Rows are one point carried round by a steady rotation, each followed by how many ticks it has turned.
The counts run from 0 to 222.
[-1.30,-0.38,+0.53,+1.89,-0.76,+2.37,-1.30,+0.83,+2.76,-0.61,+0.67,-1.13,+1.01,-4.10,-2.87,+0.42,-0.66,+1.04,+0.52,-0.10,-2.32,+1.69,+0.61,+0.80,-1.40,+1.73,-0.99,-0.09,+3.18,-2.05,+1.66,-0.08,+2.82,-1.32,+1.19,-1.18,+0.31,-0.59,-0.73,+2.53,-2.29,-0.27,-1.06,-0.05,+0.37,+1.42] => 22
[+1.08,+0.29,+0.08,-0.27,+1.13,+0.37,+0.87,+1.49,-0.60,+1.17,-1.70,+0.20,+1.50,-0.65,-2.37,+0.95,+3.31,+4.77,+0.01,+3.22,-0.89,+1.11,-2.62,+0.41,-1.47,-1.14,+2.01,-0.40,-0.34,-1.40,+1.21,-3.11,+0.09,-2.63,+0.17,+0.04,+0.45,-0.81,-0.31,-0.97,+0.54,-1.46,+3.47,-0.79,-0.97,+0.04] => 60
[-1.43,-2.27,+0.99,+1.26,+0.55,+5.23,+0.65,+0.82,-0.51,+0.99,+0.22,-1.05,+0.08,+1.10,-0.77,+0.92,-0.13,-1.24,-0.32,-2.58,-0.68,+0.02,+2.17,+1.01,+1.09,-0.43,+2.71,+0.91,+1.30,-2.69,+1.61,+0.38,-1.77,-2.17,+0.78,-1.02,-1.01,+1.32,+1.27,+0.16,+0.65,-1.72,+0.20,-3.09,-0.16,+0.94] => 220
[-0.87,+0.03,+3.17,-1.49,+1.82,+4.58,+1.00,+2.28,+0.04,-1.68,-0.29,-2.00,-0.56,-0.52,-1.82,-0.01,-1.20,+3.68,+2.48,+0.72,-1.69,-0.26,+1.43,-0.27,+0.20,+0.13,+0.13,+1.04,+1.75,-0.29,+0.74,+0.87,-0.58,-2.43,+0.28,-0.21,+0.31,-0.86,+3.08,-0.76,-1.81,-0.95,+0.76,+0.24,+0.79,+2.69] => 217
[+0.05,-0.82,-1.39,+2.71,-1.63,-2.98,-0.25,-0.46,+0.58,+1.90,-0.13,+1.41,+1.20,-0.40,+0.38,+1.44,+2.74,-1.19,-2.29,+1.01,+2.27,-0.11,-2.93,+1.86,-1.11,-1.26,+1.65,-0.95,-0.55,-0.33,+0.43,+1.29,+0.29,+1.43,-1.20,-1.47,-1.74,+1.20,-1.20,-0.93,+2.22,-0.77,-0.04,-0.15,-1.85,-3.59] => 160
[+4.60,+0.41,-0.53,-3.37,+0.03,+0.41,+2.36,-0.74,-1.06,+1.11,-1.18,-1.14,+0.99,+0.78,-0.25,-1.56,+0.44,+0.28,+1.18,+1.72,+0.57,+1.38,-1.04,-1.41,-0.87,+1.99,-1.63,-1.71,-0.93,+2.16,+1.31,-2.58,-2.40,-1.79,+2.20,+2.11,+0.86,-0.03,-0.17,-0.38,+2.28,+0.27,+1.40,+0.60,+1.29,+2.65] => 81
[-0.25,+0.08,+1.25,-1.58,-0.15,+2.53,+0.48,+0.29,+0.26,-1.04,+1.97,+0.87,+0.13,+1.36,-0.35,+0.00,-0.35,-3.26,+0.44,-1.58,+0.06,+0.10,+4.69,-1.19,+0.45,+2.25,+0.71,-0.59,+2.35,+0.59,+0.76,+1.41,+1.06,-0.91,+2.27,+1.38,+0.98,+2.02,+0.68,-1.90,+1.83,-0.89,-1.44,-4.43,+0.08,-0.13] => 107
[+2.59,-0.71,+0.28,+3.35,-1.43,+0.10,+0.45,-1.52,+0.17,+1.12,-0.16,+0.23,+1.29,-0.39,+0.43,-0.90,+1.44,-4.23,+0.47,-2.08,+3.36,+0.64,-0.82,+0.46,-1.62,+1.74,-1.51,-0.84,+2.00,-0.62,+2.98,+0.57,-0.51,+0.31,+1.62,-0.34,-2.45,+0.52,-1.68,+1.00,+2.80,-0.87,-2.19,+0.50,-0.16,-1.96] => 183
[+2.19,+0.84,+2.27,-2.37,-0.61,+0.80,+2.75,-1.19,-1.36,+0.39,-0.82,-2.11,+1.31,-0.22,-0.37,+0.52,+1.09,+2.32,+1.40,+3.94,+0.20,+1.23,-3.77,-0.86,-1.17,-0.28,-0.52,-0.42,-1.57,+0.80,+0.40,-2.15,-1.98,-0.32,-0.97,+0.53,-0.43,+0.16,+3.04,-1.84,+1.02,-0.09,+1.47,+2.65,-0.80,+0.95] => 67
[-1.41,+1.47,+1.88,-0.77,-0.14,+0.15,-0.14,+1.32,+2.31,-3.72,+0.59,-0.05,-1.43,-0.67,-2.28,-0.66,-1.12,+1.63,+3.81,+0.32,-0.38,+0.19,+0.47,-1.22,+0.38,+0.90,-1.95,+0.45,+3.91,+0.82,+0.65,+2.94,+1.37,-0.13,+1.52,-0.10,+0.24,-1.35,-0.78,+0.78,-3.98,-0.25,-1.28,+2.31,+1.49,+0.30] => 15
[-2.83,-1.20,-2.81,-0.93,-1.90,+2.13,-0.43,+0.21,+2.76,+3.41,+0.89,-1.39,-0.63,+0.28,-0.25,+0.68,-1.18,-2.19,-1.78,-0.21,-2.70,+1.34,+1.28,+1.94,+1.20,+0.64,+1.62,-0.91,-2.14,+0.26,-0.44,+1.57,-0.20,-1.45,-0.31,-1.11,-0.14,+3.07,+0.59,+0.39,-2.04,-0.61,-0.52,-1.21,+0.09,+1.21] => 132
[-1.82,-2.25,-2.35,+2.71,+0.53,+2.38,-0.30,+1.22,+1.99,+1.95,-1.45,-1.33,-0.13,+0.27,-1.45,-0.41,-0.36,+1.23,+0.13,-1.09,-0.95,+1.50,-0.60,+3.48,+1.66,-0.64,+2.12,+1.08,+0.38,-2.17,+1.24,-0.53,-0.76,-2.29,+0.44,-2.27,-0.99,-0.08,-2.26,+3.40,-3.23,-0.42,+0.95,+0.25,+0.80,+1.02] => 35
[+0.19,+0.66,+2.50,-1.97,-0.19,+2.30,+0.29,+1.39,-0.11,-1.83,+1.93,+0.24,-0.66,+0.42,-1.05,-0.36,-0.66,-0.79,+0.96,-0.44,-0.46,+0.01,+4.11,-1.82,-0.28,+2.70,-0.36,-0.95,+2.45,+1.38,+0.80,+1.63,+1.51,-1.18,+1.70,+1.53,+1.48,+1.09,+1.32,-2.54,+1.40,-1.00,-0.76,-3.20,-0.08,+0.68] => 106
[+2.29,+0.19,+2.91,+1.28,-1.85,-0.16,+0.70,-0.23,+0.98,-1.37,+0.49,+0.16,+0.72,-1.25,-0.72,-0.58,+2.31,-1.69,+1.65,+0.10,+2.39,-0.40,-1.69,-1.26,-2.31,+1.24,-2.61,-1.35,+2.72,+0.02,+2.91,+2.34,+0.99,+0.14,+0.53,-0.37,-1.00,-0.35,+1.03,-1.66,+2.83,-0.98,-1.93,+1.52,+0.15,-1.92] => 181
[+0.27,+1.16,-0.97,-3.29,+0.42,+0.64,+0.61,-1.40,+0.05,-1.67,+0.41,-1.03,-0.57,+1.66,+0.30,-1.30,-3.14,-0.70,+2.36,+0.23,-0.35,+0.95,+3.00,-1.75,+1.08,+2.60,-1.37,-0.04,+1.00,+2.91,-1.59,-0.40,-1.23,-0.14,+2.11,+2.44,+0.66,+1.03,-1.84,+1.35,-2.31,+1.74,-1.25,+0.10,+1.91,+3.01] => 103
[-2.23,-1.52,+0.95,+3.61,+2.39,+2.31,-0.76,+1.07,-2.15,-2.77,-0.54,+0.34,+0.16,+0.76,+0.59,+0.52,-0.52,+1.20,+1.37,-3.17,+1.53,-0.19,+2.16,+1.39,+0.21,-0.62,+1.80,+1.77,+3.83,-2.22,-0.13,+0.12,-0.55,+0.08,+0.27,-1.14,-0.68,-0.40,-1.39,+0.75,-0.69,+0.14,-0.27,-1.95,-1.14,-0.37] => 212
[-1.25,-2.56,-0.19,+1.23,+0.30,+4.94,+0.68,-0.32,+0.02,+1.86,-0.67,-1.11,+1.32,+0.56,-0.84,+1.14,-0.29,-1.30,-0.86,-2.12,-1.31,+0.74,+1.44,+2.16,+1.27,-0.41,+3.21,+0.98,+0.29,-3.10,+0.95,-1.80,-1.88,-2.18,+1.08,-0.98,-1.04,+1.21,-0.36,+0.97,-1.13,-0.50,+0.49,-1.98,-0.09,+1.24] => 221
[-2.92,-0.39,+1.90,+4.00,-0.10,+1.51,-1.32,+1.30,+0.96,-2.67,+0.51,+0.96,+0.85,-2.60,-1.60,+1.63,+0.15,+1.50,+0.32,-0.95,+0.10,-0.30,+1.07,+0.77,-1.03,-0.32,+0.84,+0.68,+4.44,-2.81,+0.57,+1.50,+2.88,+0.52,-0.08,-2.00,-0.73,-0.20,-0.71,+0.09,-1.21,-0.22,-1.50,-0.84,-0.84,-0.93] => 24
[-0.40,-1.63,+2.87,+1.96,-0.10,+4.55,+0.53,-1.08,-0.72,-1.31,+0.41,-1.80,+0.43,+0.06,+0.52,+0.36,-1.50,-2.67,+1.76,-3.33,+1.79,-0.52,+2.12,+0.13,+0.29,+1.03,-0.71,+1.31,+2.43,-1.39,+1.13,+1.95,-1.98,+0.12,+0.60,-1.11,-1.95,+1.04,+1.78,-0.63,+0.69,-0.22,-2.38,-0.02,-0.14,+0.20] => 205
[-0.19,+0.03,+0.43,+1.09,+1.16,+0.02,+1.48,-0.10,-2.38,-0.69,-1.28,+1.59,+1.38,+2.06,-0.53,+1.92,+3.19,+1.95,-0.09,+1.57,+1.70,-0.13,-1.92,+0.06,-0.70,-3.24,+3.23,+0.87,+0.59,-1.44,-0.10,-2.34,-1.34,+0.36,-0.44,-0.31,-1.29,-0.34,-0.34,-2.33,+1.50,-0.97,+2.95,-0.84,-1.80,-2.60] => 62
[+0.22,-0.23,+0.06,+1.87,-1.75,-0.50,+0.25,-1.71,+0.96,-0.73,+0.73,+0.00,-0.29,+0.45,+1.38,-0.63,-1.79,-4.14,+1.45,-2.42,+2.72,+0.11,+0.69,+0.37,+0.32,+1.86,-2.25,-0.17,+1.47,+1.85,+0.68,+3.20,-1.13,+2.09,+0.78,-0.96,-1.44,+1.30,-0.61,+1.28,-0.03,+0.80,-3.73,+2.14,+0.73,-0.50] => 4
[-1.03,+1.18,+3.69,-0.07,+0.23,+2.28,+0.65,-1.04,-0.14,-3.75,+0.38,-1.34,+0.43,-1.61,-2.25,+1.12,-1.18,+1.87,+3.45,-0.07,-0.38,+0.47,+0.33,-1.79,-0.33,+0.58,-1.86,+1.45,+4.34,-0.75,-0.03,-0.12,+0.44,+0.76,+1.13,+0.08,-0.29,-1.23,-0.01,+0.65,-2.33,+0.29,-1.27,+2.15,+0.57,+0.85] => 202
[-1.49,-0.62,+0.13,-0.90,+1.42,+4.17,+1.05,+0.16,-0.31,-1.51,-1.15,-2.33,-1.00,+1.31,-0.67,-0.31,-2.94,+1.79,+2.63,-1.25,-1.01,+0.78,+0.68,+0.90,+1.62,-0.25,+0.07,+1.77,+1.33,+0.26,-0.30,-0.43,-2.74,-1.37,+0.68,-0.54,-0.44,-0.64,-0.61,+2.39,-3.71,+1.08,-0.13,+1.59,+0.99,+3.38] => 215
[+2.97,-0.44,+0.68,+0.16,-0.29,+1.59,+0.91,-0.97,+0.57,-0.11,-0.94,-1.70,-0.70,+1.37,+0.02,-2.54,-1.57,-1.53,+3.23,-2.10,+1.84,+0.43,-0.25,+0.49,+0.67,+1.22,-2.74,+0.39,+1.72,+1.54,+2.70,+1.12,-2.79,-0.85,+2.34,+0.03,-1.27,-0.49,-0.89,+2.09,-0.62,+0.20,-1.26,+2.96,+2.28,+1.59] => 192
[+2.61,-0.51,+2.27,-0.33,-0.27,+0.91,+1.89,-0.22,-2.33,+0.48,-0.46,-0.19,+1.31,-0.30,+0.46,+0.86,+2.88,+0.55,-0.28,+1.99,+1.82,-0.13,-1.45,-0.62,-2.27,-0.53,+0.40,-0.81,-0.62,-0.25,+1.64,-1.02,-1.24,-0.11,-1.05,+0.17,-1.21,+1.19,+2.76,-3.69,+4.60,-0.60,+0.97,-0.58,-1.70,-0.97] => 69
[-2.72,-0.24,-1.24,-0.88,-1.69,+0.94,-0.69,+1.21,+3.16,+1.97,+1.24,-0.82,+0.05,-2.59,-1.79,+1.06,+0.05,+1.91,-1.71,+2.65,-3.86,+1.56,-0.10,+1.54,-0.47,+1.20,+1.10,-1.31,-0.97,+0.12,-0.45,-0.01,+2.73,-1.49,-1.39,-1.13,+1.47,+1.27,+0.48,+0.20,-2.09,-0.35,-0.11,-1.28,-0.88,+1.42] => 134
[-1.99,-0.71,-1.13,+1.89,+1.29,+2.49,-0.76,+1.29,+1.82,+0.90,-1.35,-1.24,-0.02,-0.53,-2.76,+0.38,-0.14,+3.27,+0.91,+0.32,-2.08,+1.64,-0.66,+2.30,+0.90,-0.43,+1.72,+0.79,+1.34,-2.09,+0.74,-1.30,-0.68,-2.24,+0.56,-1.49,+0.42,-0.73,-1.82,+3.37,-4.12,-0.02,+1.20,+0.30,+0.74,+1.79] => 36
[-1.97,-1.67,+0.69,-0.04,-0.16,+4.42,+1.79,-0.96,+0.84,+1.65,-1.39,-2.15,-0.44,+0.92,-0.63,+1.24,-0.39,-0.71,+0.71,-0.27,-1.06,+0.49,-1.34,+2.24,+2.02,-2.04,+1.76,+1.80,-1.48,-1.22,+1.23,+0.97,-3.60,-0.85,-1.14,-2.22,-2.24,+1.42,+1.85,+0.42,-2.71,-0.53,+0.08,+2.14,+0.39,+0.55] => 42
[+0.63,-2.08,+0.73,+1.93,-0.25,+4.98,-0.11,-0.79,+0.65,+1.06,-0.76,-2.90,+1.25,-1.25,-0.74,-0.70,-2.21,-1.47,+1.09,-2.44,-0.36,+1.81,+1.37,+1.96,-0.02,+2.23,-1.40,+0.13,+1.60,-1.60,+1.79,-0.94,-1.31,-1.79,+0.90,-1.38,-0.91,+0.86,-0.01,+2.70,-0.87,+0.46,-1.60,+0.34,+1.08,+2.56] => 207
[-2.12,-0.23,-1.01,-0.08,-1.62,-1.75,+1.69,-0.75,+1.45,+1.10,-0.18,+1.04,-1.16,+2.80,+0.90,+1.12,+1.09,-1.45,+0.25,+1.14,+1.50,-0.53,-2.39,+1.31,+1.45,-2.48,+1.94,+0.43,-2.04,+1.55,+0.18,+2.91,-1.64,+0.61,-1.63,-1.24,-1.42,+1.78,+0.42,-1.84,-0.89,-0.65,+0.17,+1.54,-0.76,-3.11] => 153
[-0.14,+0.53,-1.67,-1.35,+0.59,+0.32,+0.84,-1.58,-1.25,-1.98,+0.95,+0.27,-0.70,+2.64,+1.01,-0.86,-2.90,-2.29,+1.69,-1.62,+1.24,+0.69,+3.16,-0.75,+1.81,+1.97,-0.31,+0.48,+1.27,+2.61,-1.74,-0.82,-1.54,+0.82,+2.35,+1.89,-0.35,+1.51,-3.43,+1.69,-1.33,+1.45,-0.96,-0.48,+0.71,+1.88] => 102
